rotation steps, each row followed by its count of steps:
The counts run from 0 to 344.
[149 105 132 152 145 130 112 115  98 110 112 132 176 133 155 133 136 135
  95 120 143  78 149 120 118 152 154  99 161 122 141 142  96 106 104 138
  98 130  53 162 140 143 141 166 126 160  75 100 170  59 154 158 100 112
 120 140 137 118 164 117 104 149 160 127 131 159  97 134 148 123]  61
[ 73 178 192  85 123 115 116 106 123 138 102 119  81 115 148  89 156 137
 149 132 156 141 120 102  95 125 131 163 125 152 150 152 142 157  89 114
 122 120 128 163 135 101 136 115 154 111 127  93 111 154 135 119 115 144
 112 147 179 149 142 157  92 157 144 115 105 107 105  70  89  99]  107
[ 87 168 122 109 115 159 121 149 124  74 129 152 113 152 175 157 149 125
  78 133 139 113 157 134 117 102 132 172 125 101 114 105 112 129 115 117
 121  71 122 152 120 190  97  88 113 149 102 143 139 132 145 101 116  97
 136 159 140 158 152 157 138 144 173 119  91  93  99 139 167 175]  245
[117 147 164  99 153 109 151 169 149 126 120 189 149  81 120 127 121  97
  96 122 160 147 165 126 124 115 139 146  79 132 112 120 127 135 106  89
 151 105 102  88 122 134  95  95 129 113 206 114 131 106 150 105  94 103
 126 160 176 104 150 120 143 133 103 141 142 128 120  86 121 102]  96
[117 210 109 125 130  99 105 159 140 127 121 142  91 128 146 136 116 105
 117 151 154 106 140 108 123 116 131 166 130 140 125 136 102 107 133 131
 143  94 181 119 123 131 109 104 111 139 138 150 139 189 124  97 112 197
 180 156 156 113 133 127 115  87 133 178 107 124  98 179 155 152]  251
[145 133 117 168  99 152 155  87 159 137  90 121  74 159 134 103 147 100
 177 119 136 182  88 123 122  63 126 182 154 169 123 169 144 134 127 144
 152 117 184 111 112 140  94  85  99 133 137 133 137 118  86 118  95 127
 101 113 107 112 130 136 121  86 138 128 103 109 120 115 141  97]  12
[ 80 116  94  97 159 159 120 113 126  88 121 165 177 103 163 136 152 121
  86  96 162 158 104 126 112 123 175 115  84 101  96  79 111  70 162 148
 147 135  75 159 101 131 105  89 147 129 103 113 157 139 128 118 121 114
 147 127 150 112 141 105 152 141 140 108 126  90 103 128 148 132]  33
[164 108 118 166 138 137 122 108 109 116 119 121 183 128 156 114 127 127
 105 116 139  78 133 126 120 149 164  83 146 105 143 169  84  88 113 142
 113 143  56 173 141 128 147 161 111 162  86  84 176  67 150 156 105 118
 130 125 134 116 169 103 101 140 137 140 142 156 113 143 136 130]  60
[176 147 116 164 137 115 121 166 134 112 142 174 171 134 100 153 150 139
 107 101 106 106 161 120 142 137 118  94 122  87 120 115  75 107 111  92
 114 121  91 108 150 174 110 133  99 190 144 150 155  79 112 153 150 117
 135 173 122 113 136  97 176 115 154 125 148 156 137 128 148  94]  66
[ 98 135 124 105 141  94  91 139 107 145 147 107 101  91 152 165 177 133
 124 143 107 135 137 127  84 173 159 117 104 177 109 110 110 151 138 143
 127 142  96 149 134  95 172 157 148 174  99 171 145 137 168 134 117 182
  99 119 129  95 124 171 116 174 161 120 133 149 169  92 151 130]  170
[139 207 127 115 161  87 142 167 155 141 123 151 148 116 115 140 156 123
 144 104 164 145 146 106 119 131 142 147 129 145  91  98 118 139 144  99
 146  87 162  44 105 156 142  98  79  75 123 124 133 168 130 122 112 152
 186 109 119 139 131  99 122 107 159 139 115 135 138 102 150 126]  340
[192 137 136 156 144 125 172  96 139 119 116 102 160 134 126 106  97 102
 116 102 160 152  86 156 115 100 166 145 130  91 104 166 134 134 183 137
 162 115 111 103  65 144  92 136  75 103 130  83 169 127 160 128 110  77
 160 114 124 141 136 101 101 116  88 120 135 137 120 152 107 136]  331
[136  22 158 143 124 129 157 138 137 107 115 120 132 152 120 115  88  91
 105 145 122 130 133 149 153 107  75  91 122 124 153 151 116 121  98 155
 111 131 109 126 127 110 128 154 136 121 180 130 130 104 165 127 117  73
 100 121 150 139  87 111 156  91  81 121 134 155  99 170 128 123]  299
[ 95  89 107 129 124 157 121 114 144  88 119 130 114 134 157 138 143  60
 125 107 124  99 179 155 117 151 146 139 133 152 128 115 112  84 137 169
 142 121 106 139 110 164 109 158 136 173  91 102 162  84 189 115 107  89
 132 110 127  94 155 146  79 160 138 109 104 123 103 153 119 141]  152
[110 170 155  85 141 110 126 108 112 167 108 140 120  93  84 134  95 136
 128 129 171 127 150 123 128  96 103 124 151 130 144 155 160 126 137 138
 148 215 142  97 105  92 138 111 141 106 137 137 115 180 109 110 156 169
 136 155 146 132 124  85 116 141  97  97 119 121 141  71  91  91]  113
[117 128 106 114 119 158 160  86 145 115 104 133 141 112 134  88 122 145
 125  84 160 133 151 124 116  85 160 145 130  89 106 130 158  97 170 125
 148 159  75 159 117 152 113 114 127 114 105  83 128  94 142  96 161  68
 154 121 110 146 173  90 105 146 101  78 119 125 118  83  89  93]  122
[141 116 149 123  72 132 129  69 131 139 164 133  73 180 162  94 149 156
 117 153 138 151  99 119 131 141 146 160 175 122 146 146 165 165 125 128
 101 111 168 166  97 142 135 109 132 114  83 145 106 120 133 135 136 155
  94  84 131 182 126 162 132 131 156  83 103 117 160 106 122 156]  227
[120 123  95 108 106 133 144 114 141 162 141 162 139 100 101 137 146 138
 138 136 157 159  95 109 122 103 142  95 125 142  99 147 122 126 168 138
 141 194 129 120 106  87 156  74 128 126 117 172 119 188 115 108 127 195
 113 114 112 125 103  82 168  86 107 139 123 116 172  98 155 143]  22
[176 112 132 141 117 157 171  93 105 113  90 117 135 136 131  97 122 158
 125  96 160 150 131 125 170  95 132 155 151  76 138 147 148 106 106 119
 124 151  80 143 120 156 110 122  88 121 121  78 128  69  85 136 139  95
  92 157 125 105 163 165 104 108 137  84 140  92 127 103 124 119]  212
[144 145 194 148 117  85 111 136 116 151 167 175 107 116 101  94 162 114
  91 159 141 123 115 100 112 208 149 113 107 147 126 129  97 146 118  74
  98 138 119 123 151  83 124 137 134 177 102 135  89 133 156 132 134 130
 118 132 144 119 146 151 117 167 170 150 164 126 158 113 131 131]  79
[110 130 132 121 151 103 108 138 139 117 156 167 168 121 116 129 136 122
 102 138 148  93 147 111 105 175 140  74 138 155 149 129  95  81 114 173
 135 144 151 128 150 107 166 128 148 130 100 128 131 141 123 166 145 222
 175  92 160 103 114  76 128 140 139 131 138 154 154 119 142 129]  51
[153 113 166 108 153 103 137 127 113 109 125 131 158 151  77 175 113 109
  91 141 159 133 113 160 115 115 104 110 131  94 118 140 133 151 181 119
 121 162 109  77  67 126 120 147 107 116 104 159 141 194 168 122 130 115
 143 165 153 174  77 123 145 124 107  88 121 134 132 134 105 133]  326
[146  86 142 162 125 137 172  96 118  98  89 106 122 129 149 112 104 119
 105 130 127 155 155 137 120  66  80 108 139 141 120 158  96 137  56 164
 121 125 104 112 140 131  97 130 104 125 147  90 158  51 117 113 118  46
  85 123 122 137 130 125 117 102 107 106 141 134 128 135 160 124]  302
[ 94  79 170 140 111 106 104 112 108 143 127 120  90 137 133  85 133 130
 104 171 140 133 106 109 112 170  90  88 118 160 150 122 114 116  80 146
  92 141 122 161 169  73 157 134 157 129  93 122  82 126 142 125 144  85
 111  96 129 149 128 154  94 170 184 140 134 132 114 140 159 119]  289
[106 224  98 123 135 121 128 172 164 107 151 166 126 113 114 140 133 116
 118 120 138 125 153 119 138 108 148 149 106  99 117 130  97  88 134 116
 176 100 170 122 133 156 101  74  90 166 155 143 143 162 105  89 143 170
 179 165 140 110 145 122 137 107 131 161 121 104 132 154 152 148]  249
[102 129  90 133 121 147  85 149 122 148 116 144 126 132  97 172  79 150
 101 154 119 101 153 133 103  88 105  98 145 134 149 138 138 107 167 163
 157 179 122 114 154 137 165 118 130 143 142 209 156 139 128 136 145 158
 158 162 107 136 130  70 139 164 123 155 101 164 134 110 171 111]  265
[133 157 164 127 131 116 136 153 136 131  94 129  98 124 151 141 111 125
 144 132 135 129 145 130 145  68  87 165 112 149 132 138 135 194  84  90
 119  88 147  97 130 136  87 126 125 104 200 131 113 150 126 117  91 122
 109 161 172 155 102 103 165  89  96 140 113 141  84 102 118 101]  100
[131 140  95 163 107 129 114 123 154 127 146  79  69 146 177 155 159 129
 185 126  71 128 133 151  99 120 124 136 144 183 118 154 102 183 118 159
 121  89 165 149 141 133 127 172 114 177 132 164 140 110 152 140 104 166
 109  94 109 132 100 147 131 127 118 139 108 171 141 140 145 124]  164
[102 145 103 127 137  74  80 170 147 133 112 134 121  95 134 121 151 122
 104 129 112 146 129  71 132 126 134 133  95 158 103  63 117  78 122 102
 113 102 112 129 149 120 132 119 158 147 152 145 132 102 110 114 149 116
 162 135 128  88 154 121 132 132 184 148 134 182 103 130 170  49]  278
[121 166  98 117 113 119 128 106 161 152 132  93  88 135 180  76 136 123
 174  88 129 132 121 126 163 146 144 164 152 139 103 105 144 114 123 123
 118 101 156 139  85 133 132 131 144  93 122  73 146 156 135 106 137 133
 171  51 130 142 129  89 123  80 124 130 108 175 104 157 112 107]  133
[183 140 134 144 145 140 157 103 133 124 117 105 152 144 109 116  83 107
 114 108 145 155  97 167 111  97 157 129 130  87 110 159 148 147 174 137
 165 129 130  84  64 155  85 133  82 101 140 111 179 127 140 142 122  83
 153 115 122 153 116  81 115 131  90  99 130 139 142 148 102 126]  330
[118 148 168 110 157 119 152 153 138 116 120 187 145  85 127 128 122  99
  83 115 156 149 175 128 110 103 134 139  88 144 110 118 118 135  93 107
 160 119 100  77 138 150  96  93 119 116 198 108 137  82 143 111 106  89
 123 156 153 110 164 112 143 151 122 130 148 121 143  75 130 107]  95
[124 162 182  95 147  92 129  91 100 120 141 119 144 111  89 122 140 115
  86 129 162 159 124 133  87 130 140 100 127 119 120 138 128 132 130 140
 154 194 117 100  72 112 139 103 119 122  84 114 165 142 138 135 157 132
 118 133 146 141 128 145 100 180 145  71 137 126 181  78 114 124]  322
[105  75 103 124 111 189 130  85 108 130 123 128 127 155 164 128 112 137
 135 126 133 153  53 151 119 107 155 106 126 115 122 149 147 138 179 163
 123 154  97 182  90  99 150 108 149 113 108 150 150 175 145 133 100 120
  99 102 130 170  94  95 167 116 108 131 106 113 101 144 143 144]  27
[139  92 155 151 131 130 163 101 139 100 106 104 129 115 152  94 121 106
 110 119 131 160 149 122 125  93 115 114 124 151 109 153 104 112  53 164
 134 124 110 116 121 143 104 117 123 121 152  76 161  36 123 117 121  69
  92 112 140 118 152 132 114 112 120  87 135 143 128 116 146 115]  303
[116 118 130 123 155 113 112 146 141 121 155 166 161 129 106 133 133 122
 116 139 146  80 136 122 121 176 137  73 142 129 157 141  94  83 143 166
 128 141 139 147 152 108 169 139 150 132 108 131 129 162 140 173 144 218
 176 110 176 117 103  89 132 121 124 146 134 159 135 140 129 136]  52
[103 149 116 120 107 137 138 113 151 135 145  96  79 153 175  69 159 143
 184  89 120 117 119 125 162 174 145 139 145 120 114 106 120 125 132 111
 100  94 126 170 112 125 150 143 150 118  87  87 111 164 158 106 141 108
 149  61 124 179 117 123 124  97 140 129 100 133 107 149 111 129]  135
[144 110 131 133 172  57 122 177 142 111  96 140 125 103 132 170 131 134
 120 136 161 145 110 129 115 119  98 153  87 153 127  72 143 137 140 128
 108  75 155 101 164 120  96 155 114  85 181 153  84 123 130 148 122 160
 159 129 149  89  91 152 128 110 126 125 132 140 107 134 134  97]  189
[129 102 135 114 122 151 146  93 114 150  83 113 125 137 109 113  86 130
 139 135 169  98 121 142 139  97 109 139 155  93 154 170 172 144 173 122
 106 184 101 148  95  95 130 160 141 106 122 124 113 175 156 108 133 112
 126 146 139 175 110  93 120 111  70 105 102 136  75 127  78 110]  117
[ 86  85  99 129 116 153 136 151 152  70 145 153 114 146 126 166 177  86
 133  95 103  94 187 156 107 146 110 133 112 124 118 114  99 102 147 141
 129 100  91 136 149 176 107 153 122 199  93 136 121  92 193 106 123  89
 136 126 118 119 130 160 113 138 137  95  98 117 109 141 125 141]  154
[184 149 124 142 101  97 151  94 162 149 144 146  94 137 125  95 128 119
 141 133 146 161 100 104 173 115 151 178 158 117 135 133 156 112 140 117
 134 129 187 119  83 142  91 105 119 117 150 128 123 120  93 131 164 183
 121 103 142  97 115 129 149  58 115 102 140 143 161 147 103 108]  222
[183 127 130 136  85  97 152  92 147 152 145 126  95 146 143  75 134 115
 146 144 161 143  82  98 173 143 160 182 161 104 132 171 150 120 142 100
  99 113 157 154  91 115 114 123 121 122 113 109  98 141 128 114 139 173
 118  97 149 127 122 166 125  47 124 119 126 134 140 168  97 152]  224
[ 96 110  89 128 118 145 130 151 167  80 139 144 132 136 112 181 185  96
 126  98 116  97 204 150 108 128 102 134 122 129 112 115  82 106 138 132
 129 116 105 111 162 180 105 140 104 200  84 148 121  98 172  95 124 102
 138 148 103 125 133 152 133 134 137  95 105 113 135 127 145 148]  155
[117 142  80 162 129 132 116 147 132 122 110 115 140 115 139 106 141 168
 120 109 110 143 132  98 117  95 134 120  99 108  99 106  99  96 129 113
 122 106  70 159 183 146 131 105 110 162 127 142 134  72 104 116 157  60
 148 154  89 114 175 123 134 149 170 144 126 149 119 111 188  76]  275
[186 155 125 136 108 100 144 109 161 143 141 152 103 138 114 111 131 130
 129 131 141 169 127 117 176 111 127 176 168 122 134 125 156 106 114 129
 124 134 196  92 105 164  80 103 113 113 150 134 114 121  70 123 163 184
 123 125 139 113 120 136 157  58 126  85 134 138 162 129 108 108]  221
[152 115 187 144 120 123 112 144 125 166 177 193 103 128  85 131  97 118
 101 164 124 123 117 152 117 160 118  89 116 140 147 128 137 172 136 112
 130 166 156  78 135 108 124 131 140 151 173 197 104 131 148 169 140 124
 120 121 129 144  96  87 164 172 117 140 160 142 174 102 123 135]  83
